Each scene shows the same named points in several views, each turned, perhaps mirrored, and shifted as a whole.
A view may leave some points out, and in a few views one point is out of place. Which views, in the order they come, and which point in each? Write no view if none.
Scene 1:
A:
  bupa [ 13.0 -10.3  16.8   9.0 -11.5  16.7 -21.2  -0.2]
  tafe [ 37.7  -8.9  17.9  14.8 -18.1  13.9  -3.3  -0.2]
  Rino [ 10.1  -3.8  12.9   5.4 -33.4   9.6  -5.9  -8.0]
  melu [ 22.7   8.3  29.1   3.3 -39.2   9.7  -3.7 -15.9]
  Buzop [ 27.0 -12.5  20.8   1.5 -30.8  17.6 -19.0 -10.4]
  Rok [ 28.0 -13.8  29.0  15.7 -13.0  15.9  -3.3 -14.7]
  pala [  9.9 -15.2   7.7   7.9 -26.8  10.5  -6.8 -10.5]
B:
  Buzop [ 35.7 -18.5  -2.1 -50.9  50.9  15.2  16.3 -10.1]
  tafe [ 46.0 -18.6 -13.6 -44.8  49.0  32.7  31.2  -3.9]
  melu [ 17.9 -16.8   3.4 -37.0  56.5  25.2  33.2 -28.9]
  bupa [ 50.1 -15.3  -1.1 -28.2  54.6  16.9  16.7 -12.2]
  Rok [ 29.0 -14.5 -14.4 -33.0  50.2  29.7  26.5  -6.6]
C:
  Rok [-24.2  18.3 -24.7 -15.0 -26.9  55.4   7.8  12.1]
  melu [-16.9   9.1  -9.6 -15.4 -27.8  75.8  23.8  10.7]
  vuda [-19.4  20.7 -24.7 -42.7 -13.7  64.3  -8.2  37.9]
  Buzop [-19.3   7.5 -34.4  -5.4  -8.4  64.8  16.6  17.0]
  pala [  0.1  16.2 -30.9 -20.8 -11.3  66.4  13.5  17.9]
  Rino [ -4.7   6.9 -23.4 -23.1  -7.7  71.1  15.6  20.7]
  tafe [-25.2  16.5 -25.5 -13.7 -15.8  53.3   2.2  30.3]
D:
  Buzop [ 39.2   3.7 -29.0 -22.0  33.4  47.4  14.6  14.9]
  melu [ 57.5  10.5 -36.2 -13.9  20.9  40.9  -8.1   5.3]
  tafe [ 46.1 -12.9 -16.3 -23.1  21.1  40.2   9.8  25.3]
  Rino [ 57.3  -1.7 -25.3  -8.0  37.8  45.9  11.0   5.7]
  Rok [ 49.6   3.9 -18.7 -20.6  10.3  46.1   6.3  21.7]
  pala [ 56.4   2.2 -15.1 -11.0  36.7  54.6  11.2   8.6]
  bupa [ 43.3   4.2 -19.3  -2.6  33.1  51.7   8.9  29.1]
  vuda [ 60.8 -22.2  -8.2   4.4  26.3  38.3   8.5  32.0]
E:
  Rino [-17.9  47.1  27.2  -8.9 -17.3  -2.5   2.4  30.9]
  tafe [  5.2  49.7  38.0   2.0 -11.9  -6.3   9.6  11.6]
  Rok [  7.4  36.5  37.5   0.8 -28.3  -4.1   4.4  15.3]
  vuda [ -5.4  50.5  41.6  -2.2   1.1 -24.4 -13.5  15.8]
  pala [-19.9  39.7  25.1 -10.3 -19.9  -4.9   4.2  19.4]
  Buzop [ -5.3  39.3  32.9  -8.4 -16.3   6.0  20.6  25.3]
  melu [ -5.5  37.9  30.1   7.9 -32.0   9.9  -4.3  37.8]
F:
  Rino [  1.6   8.5   8.8 -19.6  19.1 -29.3 -28.5  29.9]
  pala [ 21.2   2.6  16.7 -26.1  11.9 -22.6 -30.5  17.2]
  bupa [  8.1 -12.2  17.0 -17.1   1.9 -27.0 -32.6  24.4]
  vuda [ -1.2  -6.4  37.4 -29.3  18.9 -34.4 -52.1  24.7]
  tafe [ 22.3   1.6  34.9 -21.8  13.3 -31.6 -32.8  36.4]
  melu [  6.9  15.7  13.6  -1.2  15.5  -7.4 -31.2  36.6]
  Rok [ 24.0   4.5  30.9 -11.4  12.0 -17.0 -29.9  25.2]
Moved in: A, F
  out of place in A: melu
  out of place in F: pala
Scene 2:
A:
  Petov [-24.6  22.8  44.8 -23.0]
  koral [-33.8  20.8  49.9  -3.5]
  lep [-40.2  17.2  33.8  -5.3]
  Tadag [-28.7  29.0  48.6  -6.8]
  puva [-15.0  18.3  48.2   2.4]
  rim [-33.1  13.0  35.1   0.0]
  silot [-25.2  31.1  42.5   1.8]
  naze [-21.6  18.7  35.9 -25.0]
  zuzef [-16.7  18.3  42.6 -26.0]
  lenem [-38.4  13.0  37.7   5.4]
B:
  puva [-16.7 -17.0   4.5  -7.4]
  Gugez [-10.3   7.8  19.6 -11.8]
  silot [-22.0  -3.9   2.6   2.4]
  naze [-30.3 -15.7  21.5 -17.9]
  rim [-17.4   3.7  11.4 -14.9]
  koral [-25.6  -1.0  -2.4 -12.3]
  Tadag [-30.7  -4.0  -0.6  -3.8]
  lenem [-13.8   8.1   5.9 -15.3]
  zuzef [-42.1 -15.6  17.0 -13.2]
C:
  naze [-7.6  4.9 27.4  2.5]
  Petov [-13.7   1.5  13.7  13.0]
  zuzef [-6.8  3.9 20.0 13.4]
  Gugez [-29.8  11.9  21.6 -18.0]
  puva [-29.0  -2.3  34.4   5.0]
  koral [-31.1  -6.6  15.4   2.3]
  rim [-27.7   3.1  18.5 -10.7]
  silot [-37.6   5.0  22.0   7.5]
  Tadag [-31.5  -1.1  16.0  11.1]
  lenem [-33.8  -0.4  16.4 -13.8]
D:
  Gugez [-11.5  55.7  21.4 -29.3]
  rim [-10.7  44.8   8.4 -27.6]
  koral [-15.0  34.5  17.1 -18.5]
  silot [ -1.2  38.0  15.2 -11.1]
  Tadag [-11.8  36.6  16.9  -8.6]
  zuzef [-24.7  42.9  -3.0  -1.8]
  lep [-14.8  50.5  15.1 -25.3]
E:
  naze [13.3 -1.6  3.9 -0.3]
  lenem [ 25.1   2.6 -26.7  -4.3]
  lep [ 32.8   3.7 -17.4  -6.5]
  Tadag [ 21.1  -2.5 -11.6 -23.1]
  zuzef [ 18.7  -5.2  10.4 -10.4]
  puva [  4.2  -1.4 -13.8 -13.3]
  koral [ 22.3  -6.7 -18.1 -16.1]
  Petov [ 24.2  -5.8   3.9 -15.1]
  rim [ 23.1   3.5 -19.1  -3.0]
  Gugez [ 22.8  14.0 -21.7   2.5]
Moved in: A, D
  out of place in A: naze
  out of place in D: Gugez
